One vector is turned by the same rotation once a tick. Each row is the vector after some number of ticks, and that number follows the row.
The counts run from 0 to 542.
[-2.85 3.03 -2.43 0.38 -1.78 -0.81 -2.67 -2.40 -0.14 3.55 1.90 0.98 -0.79 0.93 1.39 1.30 -0.53 -0.46 0.92 0.32 0.59 -1.74 0.15 -2.22 1.30 -0.10 -1.80 -2.49 -0.62 -4.34 -2.68 -1.94 0.75] -> 221
[1.48 -1.73 2.85 -1.03 3.10 0.83 1.42 -1.81 -3.28 -2.10 -1.71 0.82 -1.13 -0.62 3.20 -2.40 0.60 -0.60 2.24 -0.52 -3.02 -1.17 -2.99 -1.46 1.16 1.51 -0.79 1.42 2.48 3.10 -0.20 1.94 -0.66] -> 360
[0.08 1.59 2.38 2.14 -3.01 1.09 -1.35 4.67 -0.94 0.08 -4.00 -3.63 0.93 -1.78 -1.82 -1.91 -2.89 0.44 -0.34 0.50 0.62 -0.02 1.75 0.62 0.57 3.61 -0.06 -1.10 -0.07 -0.38 0.76 3.50 0.93] -> 399
[-1.30 -0.83 1.22 -0.29 -3.39 2.26 0.70 -0.91 1.13 -0.78 -3.45 0.83 -1.48 -0.14 0.36 -1.01 0.18 4.06 0.44 -2.73 0.89 -4.02 -1.91 0.74 -0.53 2.78 0.88 -2.32 1.48 2.34 -1.56 4.16 -0.56] -> 397
[-3.17 4.84 -1.53 -2.43 1.27 -1.21 -0.74 -1.12 -4.02 0.13 -0.05 -1.40 -0.67 0.85 0.68 1.83 0.93 0.22 0.26 -3.52 0.93 -0.36 -0.27 2.99 -4.35 -1.51 -1.94 1.58 0.67 -0.42 -0.50 0.35 -0.87] -> 335
[-3.15 4.06 -0.42 -0.80 -0.10 -0.61 1.78 -1.91 -1.04 -0.49 0.90 -0.17 2.66 0.94 -2.09 0.75 3.40 2.19 -0.66 -2.86 1.06 -0.43 1.97 5.27 -4.02 -1.18 1.19 -0.62 0.29 1.12 0.19 0.81 -1.60] -> 93
[-1.19 -2.34 2.55 1.58 -0.85 0.61 1.01 -1.04 2.92 1.80 -0.66 -1.11 3.17 -1.85 0.59 -1.60 0.66 -1.24 -0.78 2.78 -0.05 -0.56 -0.22 -3.05 4.09 1.97 3.53 -2.61 -0.56 -0.52 1.12 2.69 1.30] -> 452
[-2.83 -2.27 0.89 0.27 1.28 1.30 -1.07 -0.59 1.29 -1.10 1.58 0.50 5.01 2.63 -0.80 0.65 3.83 3.32 -0.23 -3.57 1.87 0.43 -0.29 0.23 -0.42 -0.60 3.67 -0.90 0.85 1.85 1.54 2.11 0.80] -> 261
[-0.72 -2.77 0.22 -0.62 1.72 0.00 -0.67 -2.76 -0.14 -1.38 0.62 4.44 -1.97 2.37 2.62 -1.44 1.07 -0.41 1.80 -1.85 -0.99 -1.61 -3.46 -2.67 3.40 -0.06 -0.14 -2.58 1.84 0.60 -1.33 0.18 1.31] -> 442
[-0.27 4.94 -1.37 0.57 -3.73 -0.30 -0.71 0.94 -0.57 -0.98 0.32 0.96 -2.01 1.46 -2.65 -0.88 -1.86 2.77 0.90 -1.12 0.05 -1.43 3.25 3.70 -2.91 1.08 -2.30 -3.21 -0.20 -1.59 -0.60 -0.77 -0.92] -> 153
[0.36 2.66 1.10 0.67 -1.98 1.71 -3.00 1.30 -3.55 0.09 -3.46 -1.48 -1.41 0.26 2.01 -0.29 -2.06 0.56 1.42 -2.12 -0.99 -2.41 -2.93 -2.79 0.11 3.48 -1.91 0.54 2.26 -1.21 -2.15 3.70 0.78] -> 390
[0.18 0.73 -2.61 -1.76 1.17 1.20 1.96 -1.51 0.90 -0.11 0.83 0.97 -1.40 2.37 2.94 1.55 1.46 3.21 0.71 -2.49 1.31 -0.74 -0.59 0.64 -3.21 -2.33 -3.17 1.55 -0.39 3.03 -1.22 -3.75 -2.64] -> 78
[-3.36 4.99 -1.72 -0.16 -1.77 0.27 0.45 -0.73 -1.06 2.00 0.61 -1.31 1.24 -0.69 -0.12 1.76 1.34 2.33 -0.78 -0.94 -0.26 -1.40 0.90 0.51 -4.67 -1.31 0.10 0.22 -0.41 -0.79 -2.34 -0.27 -1.96] -> 312
[2.15 3.85 -0.98 1.09 -0.10 -0.30 -0.50 -0.16 -3.01 -1.61 1.61 3.44 -2.60 1.34 -0.30 -2.00 -1.12 1.47 2.42 -0.73 -3.84 -1.89 0.70 0.54 -2.42 -0.79 -2.98 -0.88 1.69 -0.85 -2.29 -2.00 -0.20] -> 131
[-2.13 -0.45 -3.11 1.19 -0.72 0.12 -2.24 3.45 2.68 1.41 1.46 2.45 -1.75 0.77 -2.32 -0.15 -0.30 2.55 -0.69 -0.38 1.14 -1.07 2.10 0.53 -1.62 -2.43 -0.49 -3.14 -2.49 -1.13 -2.00 -3.76 0.27] -> 236
[-2.80 -0.95 1.63 -1.13 1.06 -0.87 -2.94 3.79 -1.94 -0.31 -2.69 -3.32 0.28 -2.44 -0.63 -1.49 -1.86 -2.61 -1.08 -0.29 0.76 1.10 0.58 0.37 2.96 2.46 -0.20 -1.34 0.24 -1.30 1.17 3.37 2.84] -> 422
[-1.70 0.75 2.68 2.38 -0.55 -0.84 -1.51 1.35 -0.15 1.15 -0.20 -1.50 2.59 -2.48 -1.65 -2.17 -1.05 -2.40 -0.79 2.29 -0.58 0.89 1.21 -1.24 3.39 2.38 2.55 -3.33 -0.12 -2.59 1.13 2.66 2.23] -> 203
[-1.55 2.17 0.47 -1.60 2.34 -2.07 0.86 3.07 -3.05 0.15 -1.62 -4.55 0.85 -3.41 -1.11 -0.39 0.25 -2.31 -1.53 0.69 -0.13 2.05 2.36 3.67 -2.40 -0.09 -0.52 1.39 -0.98 -0.30 1.22 0.94 -0.93] -> 340
[-2.24 0.04 0.40 1.27 0.75 -0.97 2.29 -1.09 2.00 2.19 2.84 -1.20 4.97 -2.82 -0.84 -0.67 2.54 -1.64 -1.00 3.80 -0.31 1.26 2.78 0.40 0.41 -1.34 2.89 -1.52 -1.81 -1.14 1.61 -1.06 -0.37] -> 38
[-2.92 5.76 -0.58 -0.61 -3.44 -1.46 0.28 -0.09 -1.13 2.16 -1.69 -2.08 -1.86 -2.71 -0.66 -0.22 -1.29 -0.50 -0.85 0.61 1.33 -1.69 1.65 2.20 -0.89 1.74 -1.84 -2.45 -0.71 -2.35 -1.63 0.77 -0.33] -> 394
[1.26 2.97 0.92 -0.31 0.37 -2.31 3.19 -0.81 -0.39 -0.85 0.87 -2.36 2.96 -0.71 -0.72 -0.45 0.53 -1.27 0.32 1.89 -0.46 2.02 4.49 4.69 -0.54 -0.51 -1.34 -1.29 -0.53 -0.82 3.86 -1.28 -1.33] -> 348
[-1.32 3.83 1.60 0.67 1.58 0.32 -0.67 0.06 -5.57 -2.89 -0.11 1.56 0.40 -0.86 -0.84 -1.10 1.58 0.13 0.84 -2.04 -3.71 -2.04 -1.33 0.86 -2.92 -0.29 2.23 0.78 2.55 -0.06 -1.77 4.18 0.66] -> 117
[-1.06 0.18 0.92 -0.61 0.50 -0.70 -1.81 -4.52 -1.56 -1.27 -0.15 1.24 1.25 3.02 2.40 -0.29 0.92 -0.63 2.17 -2.44 -0.03 -1.11 -2.09 -2.20 3.18 2.19 0.42 -2.27 3.00 -0.73 0.24 2.71 2.17] -> 193
[1.01 1.34 -0.25 -1.49 2.56 -1.92 1.11 0.37 -2.73 -3.68 1.92 3.17 -1.33 1.27 -1.98 -1.76 0.63 1.95 1.02 -1.92 -2.75 0.12 2.01 4.10 -3.30 -2.42 -1.08 -1.17 1.31 1.11 -0.28 -2.12 -0.78] -> 350
[0.68 1.78 1.23 1.42 2.49 1.03 -1.90 -2.36 -3.18 0.12 1.52 -0.97 3.85 2.31 2.09 1.34 1.82 0.00 1.83 -1.13 -2.07 0.76 -2.07 -4.11 0.13 -1.31 0.79 2.85 2.06 -0.84 0.34 1.41 0.11] -> 526
[-0.96 0.71 -1.21 -0.11 0.15 3.27 1.13 -3.18 -0.60 1.20 -0.19 0.27 0.67 0.80 4.43 1.02 2.86 3.26 0.75 -1.68 -0.49 -2.42 -3.21 -3.21 -2.18 -0.47 -0.08 1.97 1.19 2.76 -2.24 0.76 -2.56] -> 306
[-4.56 0.01 -1.24 -1.34 4.37 -2.35 -1.06 1.31 -1.31 2.40 2.49 0.05 -0.10 -3.23 0.03 0.41 0.90 -3.62 -1.91 1.43 -0.86 0.49 0.22 -0.63 -0.49 -3.53 0.85 -0.20 -1.82 -2.22 -1.37 -2.61 0.00] -> 31
[-5.02 -2.18 -2.31 -1.91 1.46 -1.22 0.02 2.19 2.50 1.24 1.60 2.15 -1.34 -1.32 -0.94 -0.08 1.71 0.72 -1.96 -0.78 1.82 0.46 1.07 2.42 -1.00 -2.32 1.61 -2.68 -1.96 0.23 -1.14 -2.33 0.60] -> 9
[4.05 2.03 3.31 3.78 -2.07 0.84 -0.36 1.78 -1.47 -1.37 -1.45 -1.56 2.49 -0.30 -1.68 -2.27 -2.79 0.43 1.24 1.19 -2.66 0.29 1.86 -0.97 0.23 2.39 -0.13 -0.73 0.78 -1.02 2.24 2.79 -0.30] -> 376
[-4.38 -1.66 -1.93 0.01 -1.63 1.80 -0.03 -0.98 2.98 2.70 0.32 1.75 0.59 0.93 1.26 0.69 2.81 3.48 -1.31 -1.86 2.49 -2.54 -0.90 -1.16 -1.26 -1.10 2.42 -2.28 -0.15 0.98 -2.95 0.19 -0.40] -> 479
[-1.53 -1.20 3.31 1.79 -0.80 0.25 -0.49 -1.83 0.09 0.55 -0.93 -0.52 3.60 -1.20 0.52 -1.80 0.76 -1.39 0.05 1.13 -0.17 -0.58 -0.44 -2.51 3.41 3.35 3.87 -2.72 1.50 -0.88 1.41 4.55 1.59] -> 202
